In the data rows, 128 means zero.
A hidden rule labels the rows of this table. It goes by one to three of the table's principal directions, not those with the most spread.
[114 137 124 162 130 141 104 168 124 113 111 149 130 114 130  66 167 128 119 119 128 139 131 101 140 140 144 118 134 165 184 154 114  99 117 148  76 112 180 165 182 139 105 132 135 125 114 115] mb
[147 116 177 137  94 112 112 103  95 154 192 163 126 106  46 166 120  80 176 194 168 141 173 104 137 133 149 111  75 129  72  97 150 122 139 146 148 141 100  60 117 128 112 157  59 129 183 101] nc
[159 144 146 145  98 128 115  97 127 136 173 139 151 122 105  83 112 151 152 158 144 158 121 105 129 138 139 112  85 159 138 132 141 127 107 138 131 118 158 104 158 120 114 147  86 130 160 130] mb
[154  99 174 167 101 119  85 149 156 146 164 188  58  87  47 126 164  78 136 178 148  91 180  85 150  93 220  88  85 212  91 124 175 106 138 161 133 115 126 105 108 146  78 152  96 154 157  94] nc
[147 121 144 157  46 106 128 104 142 148 131 141 165  92  74 119 134 114 154 143 145 132 104 118 133 146 177 109  98 158 133 150 181 118 121 131 146 127 120  89 123 171 112 116 123 150 172 104] nc
[168 150 148 173  67 150 126 134 121 121  68 111 129 112  69  99 194 100 116 140 136 178 139 113 105 151  92 121 114 190 183  97 169  38  79 133 101 103 126 124 162 132  93 133 159 118 193 129] mb
[ 51 105 134  93 217 112 133 129 112 164 186 120 101 152 198 176 114 111 149 150  44  73 152 152 153 116 132 108 187  84 101 141  96 173 214 114 138 170 135 140  76 120 205 156 136 131  63 171] tl
[ 95  91 132  97 221 122  98 114 152 126 207 132  43 129 140 145  81 133  80 141 112  53 207 128 162  64 113 111 117  86  69 109  81 204 140 140 117 133 155 149 124  89 159 149  83 153  64 115] mb
[130 119 128 155 143 160 120 119 133 111 138 124  89 140 160 107 132 131 113 141 117 128 138 130 130  98 111 117 133 155 151 116 107 126 127 132 122 107 144 149 137 102 129 126 137 136 104 116] mb
[ 99 194 111 112 138 129 196 146 115 160   0  42 179 148 155 149 216 141 130  68  88 157  66 159  96 217  86 142 241 136 174 157 123  77 125  65  93 138 147 152  76 168 155 138 255  72 114 214] tl
[165 105 100 147  60 122  97 153 158 100 115 173 162  91 103  82 125 123 143 125 160 138 100 109 123 113 211 147  74 182 147 154 183  97  99 164 162 103  98 126 165 155  75  96  83 165 181  80] mb
[ 59 117 136 141 170 110 124 135  76 144 167 127  79 142 149 211 137  57 142 174  79 103 170 128 133 138 102  89 196  57 109 120 110 163 199 106 112 187 112 108  81 145 194 139 152 110  98 126] mb
[115 138 150 144 181 167 129 159  97 115 119 142  66 155 152 120 150 122  99 133 118 130 150 126 137 110  83 112 166 113 147 108  75 134 155 128  90 127 161 160 134  94 131 130 178 103  74 121] nc
[ 32  82 159 137 169  97 129 117 108 177 192 128  81 133 173 207 136  55 157 184  22  58 171 144 164 123 134  71 196  78 116 134 127 162 243 112 131 192 116 114  63 150 222 150 162 147  80 151] tl
[134 131 138 140 116 134 108 142 128 124 156 159 128 119 119  89 127 134 131 148 124 141 135 111 144  87 155 117 111 153 153 127 144 135 135 148 118 119 150 126 158 126 102 132 116 153 124 102] tl
[132 173 114  98  90 121 187  98 147 172  55  56 231 123 145  83 166 182 146  81  91 158  54 171 116 164 122 152 156 176 189 163 156  86 103  92 126 108 158 138 125 150 133 135 198 135 133 190] tl
[137 140 103  82 164 127 154 144 102  98  66  88  82 156 113 225 121  92  78 108 150 127 159 152  83 142  26 161 159  28  75  69 109 134 101 105 136 158  52 123  94 111 155 104 165  85 140 135] mb
[ 82 139  98  89 181 131 155 156 112 132 107 109 130 151 202 138 129 132 124 111  82 113 111 169 134 106 110 145 192  72 151 146  91 152 178 118 120 148 130 159 125 124 169 109 180 132  69 135] tl
[154 120 184 207 102 141  93  60 192 153 199 123  74 102  96  42 134 171 103 151 137  99 156  94 164 113 150  56  71 229 149 150 125 133  94 140  80  82 237 134 157 122 113 164  99 148 117 126] nc
[181 112 112 149 105 139  90 145 189  95 114 146  82  99  85  99 134 137  92 112 191 111 146 107 120  88 183 139  71 197 102 131 154 106  68 160 137  80 119 141 144 135  68 110  75 146 161  83] mb
[133 157 112  87 123 111 161 127  98 126  98 119 185 141 121 150 107 144 137 100 156 154  97 135 111 171  93 158 135  70 117 124 112 147 110 110 127 148 112 114 128 131 126 122 147 100 127 144] nc
[185 105 164 194  66 141  83 112 189 118 143 156 106  97  67  64 140 146 111 130 166 126 138  86 133 115 179  98  49 249 137 130 180  85  67 163 127  73 157 130 151 139  70 135  85 146 170 108] tl
[164 111 135 109 150 123 105 130 154 123 182 179  77 115  95 127  91 142 125 147 179  94 153 101 149  81 197 133  81 135  52 124 114 182 132 142 157 120 124 110 111 100  80 140  64 150 124  98] nc
[123 150 138 148 142 155 123 148  97 124 135 148 126 132 134 100 155 129 152 146 147 161 131 109 141 129 141 127 144 147 147 131  91 119 146 135 100 116 162 131 149 114 101 145 117 116 116 113] nc
[114 124 175 140 146 136 140  63 125 164 157  75 102 130 105 147 137 127 113 150  96 118 168 143 137 134  61  91 136 131 117  98 119 131 124 102 114 126 160 114 101 108 173 161 141 123 122 157] tl
[102 127 164 174 142 159 143 135 138 136  62  87  87 141 135 144 203 112  96 109  82 123 141 128 129 158  80  97 195 172 165 110 124  79 133 102  89 116 151 160  88 136 144 146 217 103 104 173] nc
[121 101  94  62 124  99 135 115 128 137 148 134 208 116 140 138  76 132 170 121 132 117 105 161 124 126 163 171  90 108  98 145 147 138 122 151 192 131  80 118 132 137 147 112  74 157 141 121] tl
[170 180  78 118 134 186 147 132 147  75  63  90 179 156 193  29 118 228 102  66 171 197  59 148 106 119  86 180 129 150 198 144  79 114  59 137 113  67 175 182 204  97  97  94 137 116 109 123] mb
[126 122  74  74 165 145 147 151  93  81  77 121 187 161 183 136  94 147 124  87 116 163  89 149  95 153  75 192 147  77 139 107 107 125 105 119 171 131  77 160 138  91 137 103 138 112 124 152] nc
[116 144 165 170 129 162 163  46 158 155 105  27 127 151 170  83 155 183  86 101  67 134 121 159 133 158  14  92 154 165 203 118 101  94 100  89  74  98 208 164 141 101 182 152 200 115 100 201] nc
[131 119  92 116 152 128 121 173 142  94  92 142  86 132 146 151 135 107 110 120 133 106 131 119 116 129 146 147 152 104 110 130 118 130 133 132 142 140  90 147 117 129 122 109 136 124 130 126] mb
[119 133 163 146  99  87 112 108 134 190 190 141 136  92  73 129 151 106 178 171 127 108 148 107 150 144 206  90 103 172 101 163 163 121 155 130 119 141 157  83 109 166 126 171  81 137 161 133] mb
[166 167 108 143 114 166 119 144 126  87 118 142 182 153 175  50 121 196 155 118 149 210  72  99 117 140 141 159 117 165 182 135 113 103 108 138 128  98 153 141 185 101  79 134  87 116 156 148] tl
[109  72 167 132 126  97  93 100 121 137 240 180  81 117  95 194  64  77 146 201 116  84 186 107 157  89 149  85  95  67  58  99 150 199 182 149 170 173  86  69  97 132 162 133  66 162 136  89] tl
[135 125 121 161  76 117 117 124 168 131 118 129 158 109 135  88 143 138 147 127 113 130  93 115 130 152 179 114 119 178 167 168 167  98 122 140 134 119 138 129 144 168 125 122 121 145 161 140] mb
[100 110 139 141 109  89 128 142  85 147 114 129 106 119  83 225 158  28 145 158 112 108 163 124 106 193 105 106 150  75  96 115 158  95 155 116 131 186  63  95  84 166 174 127 147  93 176 138] mb
[124 120 140 129 218 167 111 132 156 101 158 126  19 158 166 128 110 157  71 126 139  90 179 121 150  73  94 115 143 111  94 102  51 178 136 136 101 111 167 166 125  77 134 139 117 121  59 123] tl
[160 176 151 118 124 149 163 126  81 116  70 100 122 154  81 156 141 127  91 114 167 180 137 131  97 154  12 136 142  81 130  68 108 120  83 106  94 133 123 115 132 106 117 125 195  76 130 133] nc
[ 85 106 121 109 193 139 113 176  74 110 158 171  99 151 172 163 117  85 145 157  97 122 157 128 136 103 123 135 161  77 118 108  95 147 190 141 138 158 100 141 123 101 149 128 120 124  91 113] nc
[123 118 177 171 130 141 113 107 115 136 174 136  64 131 102 147 128 105 110 163 133 117 175 118 144 104  94  82 121 117 115 101 117 145 148 131 101 133 149 110 122 118 142 135 128 121 115 100] tl
[157 105 112 146 117 155  98 137 165  87 138 160 122 119 143  73 112 158 120 125 148 136 121 106 139  82 177 144  92 185 144 126 133 127 104 155 147  86 131 148 161 108  75 120  83 166 131  98] tl
[116 173 135 112 136 114 169 143 102 159  68  86  98 126  87 197 183  82 122 127 151 121 144 150 113 162  92 124 186  79  98 127 109 118 140 101  93 156 116 106  86 160 151 127 192  86 128 130] mb
[132  69 159 155  82  97  96 132 115 130 177 185  72 106  68 196 107  39 126 184 117  88 179 115 130  96 144  92  87  98  87  94 192 135 163 147 165 167  54  82 101 144 139 107 116 152 168  77] nc
[122 122 119  78 113  64 124 154 102 157 160 167 123  96  64 196 115  51 160 172 149  91 164 131 127 115 180 133 104  68  62 132 163 151 158 147 152 180  65  75 111 164 134 122  99 144 160  87] mb
[132 111 112 118 102 106 123 126 141 133 146 151 152 111 131 109 108 125 143 134 119 111 111 131 134 116 172 132 102 133 135 150 152 137 134 140 151 133 117 124 141 139 124 115 117 159 135 115] nc
[ 58 115 133 123 205 130 142 124 104 142 127  74  66 160 180 221 151  83 118 145  53  95 172 153 127 152  58 108 218  53 104 105  90 133 194  89 120 174 105 135  65 119 219 147 159  99 107 180] mb
[146  93 120 137 160 148  87 160 157  91 160 186  66 125 142  96 106 137 101 130 145  97 152 103 145  62 180 131  95 164 111 122 116 151 127 159 139 103 132 159 143  97  83 122  90 156  98  91] nc
[112 153  60  58 133  91 163 178  70 108  80 144 200 148 159 188  96 106 162  94 163 149  78 148  92 171 125 191 156  25 106 144 111 151 137 121 148 176  56 119 123 152 134  89 145  94 121 120] nc
[104 120 152 115 173 128 130 161  49 131 130 135  57 153 103 250 158  22 143 194  94 135 199 126 104 140  68 119 179  56  76  54 129 108 186 111 146 187  44  91  67 106 167 149 146  91 159 141] tl
[ 79 110 125 127 171 126 145  82 139 129 125  61  88 141 161 152 108 137  51  99  68  80 157 163 136 124  16 101 169  56 145 112  95 176 122  89  92 146 158 160 120 113 205 117 197 130  66 146] mb
[ 75 158 116  85 171 117 178 166  58 139  55  92 132 154 140 212 163  76 117 109  98 133 135 162 108 172  39 145 220  22 130 106  95 127 162  90  96 183  94 133  95 138 178 120 227  81  96 153] nc
[112  88  98 109 127 102 127 127 166 128 120 123 153 121 163 142 104 139 127  90 103  86 105 146 130 139 164 150 118 120 113 156 146 125 138 124 163 134  94 146 111 140 145 113 107 146 136 152] nc
[ 65 179 162 116 204 136 162 121  75 174 143  86  91 151 142 160 167 115 128 150  98 125 166 144 149 134  61  91 215  80 132 122  57 167 176  97  53 156 199 127 103 124 180 169 197  92  44 149] tl
[105 160 149 137 158 126 139 121 140 165 127  88  80 121 116 120 170 137  96 127 107 103 156 136 148 117 109  96 168 124 136 143 103 141 147 101  68 132 194 136 120 132 146 151 169 122  98 141] mb
[107 141  93  60 184 113 155 119 123 137 114  84 173 146 171 128 100 172 114  81 103 118 111 163 120 153  83 168 141  73 119 139  93 144 119 101 130 139 136 156 134 100 163 136 129 114 108 182] nc
[ 91 113 132  95 153 106 153 115 144 152 137 112 123 139 162 162  98 140 109 112  72  79 114 162 145 107 117 115 167  68 114 140 131 187 176 105 146 160 124 130  84 138 181 112 182 146  79 146] tl
[170 135 185 149  43 118 140  72 129 157 127 107 175 113  43 133 125 125 141 137 165 160 126 133 114 164  88 106  67 155 123 104 183  87  77 141 135 114 121  79 132 155 131 128 123 114 188 127] tl
Which label does each new row get?
[138  87 126 131 144 111  85 190 150 110 122 187  51  99  72 163 149  73 103 138 138  76 176  90 131 107 200 124 116 146  70 119 162 125 136 143 149 138  83 131  93 137  88 129 105 140 153 105]: nc
[126 139 135 142 111 138 139 139 114 138  94 120 141 124 117 142 178 102 161 147 111 155 115 122 119 154 149 127 165 164 140 126 150  89 143 114 142 129 110 113  96 144 120 142 149 122 157 147]: tl
[132 141 125 104 111 116 150 130 106 136 105 122 152 127 105 159 125 111 135 125 146 138 118 146 115 136 111 140 134  93 114 122 138 132 125 125 139 142 100 107 116 144 135 110 152 120 135 114]: tl
[129 118  85  88 166 161 133 178  92  71  67 130 140 155 160 161 123 113 117 107 126 165 124 144  96 119  83 189 156  88 126  83 118 105 117 132 169 125  54 152 128  95 121 100 131 117 138 122]: tl
[158 143 170 191  60 151 129  83 159 133 115  97 161 125 115  62 145 176 119 114 131 171 105 117 134 159  90 105  94 181 193 127 145  73  94 130  93  93 178 129 176 129 117 135 128 122 170 152]: mb
[196 123 127 106  71 129 128 102 175 115 108 124 173 106  73  97  97 167 118 100 198 144 112 136 115 112 141 164  42 170 105 115 165 105  48 160 164  81 103 115 156 129  82 108  77 148 178 105]: tl
[104 137  92  83 155 129 161 164  87 116  64 105 148 150 163 182 142  97 131 114  97 143 113 161 102 150  81 168 186  58 133 110 118 111 153 107 148 159  66 137 108 122 159 108 176 109 133 149]: tl
[ 94 144 161 143 152 111 143  92 104 163 157  91  83 138 111 205 145  93 141 164 122 113 168 121 132 174  86  88 173  76  82 116  97 151 162  93 100 169 135  89  74 139 179 164 134  89 127 159]: mb
[ 83  48 119  71 210  75  97 142 106 122 219 185  50 136 130 236  41  66  99 152  92  28 204 127 139  88 123 121 112   9  19  93 122 225 182 126 175 199  56 119  72  99 178 125  93 143  87 114]: nc
[184 155  85 122 109 146 106 174 136  83  77 153 150 102  80  79 151 144 128 105 223 173 115  97 107 132 181 180  89 180 121 138 127  93  53 155 128  82 123 138 175 130  38 118  68 122 177  85]: mb
[182 176 108 173 104 189 135  65 176  84 113  67 156 153 187   9 102 255  89  83 167 196  69 128 120 128  65 138 103 167 205 141  80 129  48 119  92  59 216 163 210  88 106 113 110 121 127 137]: mb
[ 89 136 155 160 121 124 129 134  71 142 161 152 134 142 144 166 144  73 195 187 118 151 132 108 134 176 129  94 167 101 137 133 109 125 186 139 115 168 123  96 117 156 164 143 130  99 124 129]: mb
[122 156 157 158 180 169 119 145 129 118 149 139  27 141 134 101 146 141  80 140 159 115 172 117 159  60 105  92 156 125 135 119  57 175 145 139  54 109 206 151 148 106 111 131 161 122  44  77]: tl
[106  97  78  94 129 118 116 180  78  93 140 195 183 128 164 148  90  93 177 141 125 146 102 128 125 112 180 174 129  79 125 134 136 147 169 150 185 155  56 122 140 128 116  95  92 152 133  84]: nc
[116 148 126 127 101 117 162  98 117 147  83  66 172 131 125 161 154 118 141 119 107 152 110 148 108 190  75 132 160 106 145 124 140  92 118  96 123 143 110 111 112 149 165 133 159 106 164 172]: mb
[162 141 126 124 133 156 120 118 155 118 127 122 116 111 103  62 125 169  94 111 181 130 138 137 136  74 132 137  87 178 135 131 109 136  70 154 109  71 179 151 172 111  89 118 114 148 100  78]: tl
[105 102 119  60 126  60 151 143  44 151 153 165 131 132  84 255  84  19 174 176 126 103 152 148 103 151 122 147 141   0  21  91 159 174 199 104 201 228   0  46  43 143 172 110 127 112 167 112]: nc
[139  90 134 178 110 121  84 148 162 110 144 174  68 103 105  93 133 112  83 123 127  84 157  94 143 104 162  98  88 168 143 137 149 123 116 145 102 118 148 155 153 129  96 120 126 148 124  99]: nc
[160 156 150 181 113 175 128  83 187 119 103  74 109 123 123  43 159 206  75  97 142 152 123 116 143 117  93 109 121 204 181 127 108 108  70 114  75  64 217 157 165 107  96 145 140 134 124 143]: mb
[143 148 109 138 116 147 129 148 121 103  89 133 158 127 135  69 139 157 112  96 148 160 100 122 123 141 113 147 122 137 178 141 111 109  98 132 100 107 158 158 181 118  98 112 144 120 126 118]: nc
[107 164 138 129 153 132 138 122 128 152 137 103 122 130 136 108 156 147 131 132 118 132 135 126 144 122 128 112 160 147 145 142 102 140 136 115  82 123 187 133 130 132 129 158 147 124  92 142]: tl
[162 153 192 216 118 186  98 110 191 132 138 120  52 114  90  38 194 178  89 141 143 143 157  79 160  76 158  68 125 255 170 120 129 108  92 136  63  53 242 146 138 121  60 174 140 143 103 122]: tl
[113 116 120 144 204 174 100 143 141 105 166 142  62 143 191  87 136 144 127 150 119 113 155 116 150  82 156 122 147 173 133 134  66 141 148 149 119  97 173 172 141  86 123 148  92 139  75 119]: mb
[177 107 166 210  62 158  79  95 230 134 169 152 134  86 116   0 142 199 139 127 163 122 109  95 171  98 236  96  36 255 175 183 153  78  89 187 116  38 217 151 194 142  68 141  45 176 154 107]: mb
[152 143 114 119 160 175 117 182 139  86  94 164 111 131 137  63 136 164 100  95 190 142 124 121 138  72 151 157 118 173 145 129  85 132  92 171 103  73 165 177 175 109  62 109 132 133  69  75]: tl
[121 140 142 142 173 147 132  81 126 129 172  85  67 163 170 135 104 150  97 144 109 120 156 142 128 118  44 100 141  85 125 108  74 161 136 108 101 135 165 134 131  87 181 139 131 107  99 148]: mb
[160  98 148 152  78 124  89 105 143 125 178 165 144  89  66  90 112 118 147 160 166 134 154 102 141 111 172 120  43 184 119 122 163 108  91 170 145  99 129 105 169 130  91 135  46 161 176  84]: mb
[124 147 140 150 152 132 122 147 116 132 132 136  72 133 123 125 160 111 116 147 120 120 150 106 132 136 124 101 155 128 133 130 106 131 147 116  91 142 158 134 124 120 126 146 155 108 116 137]: nc
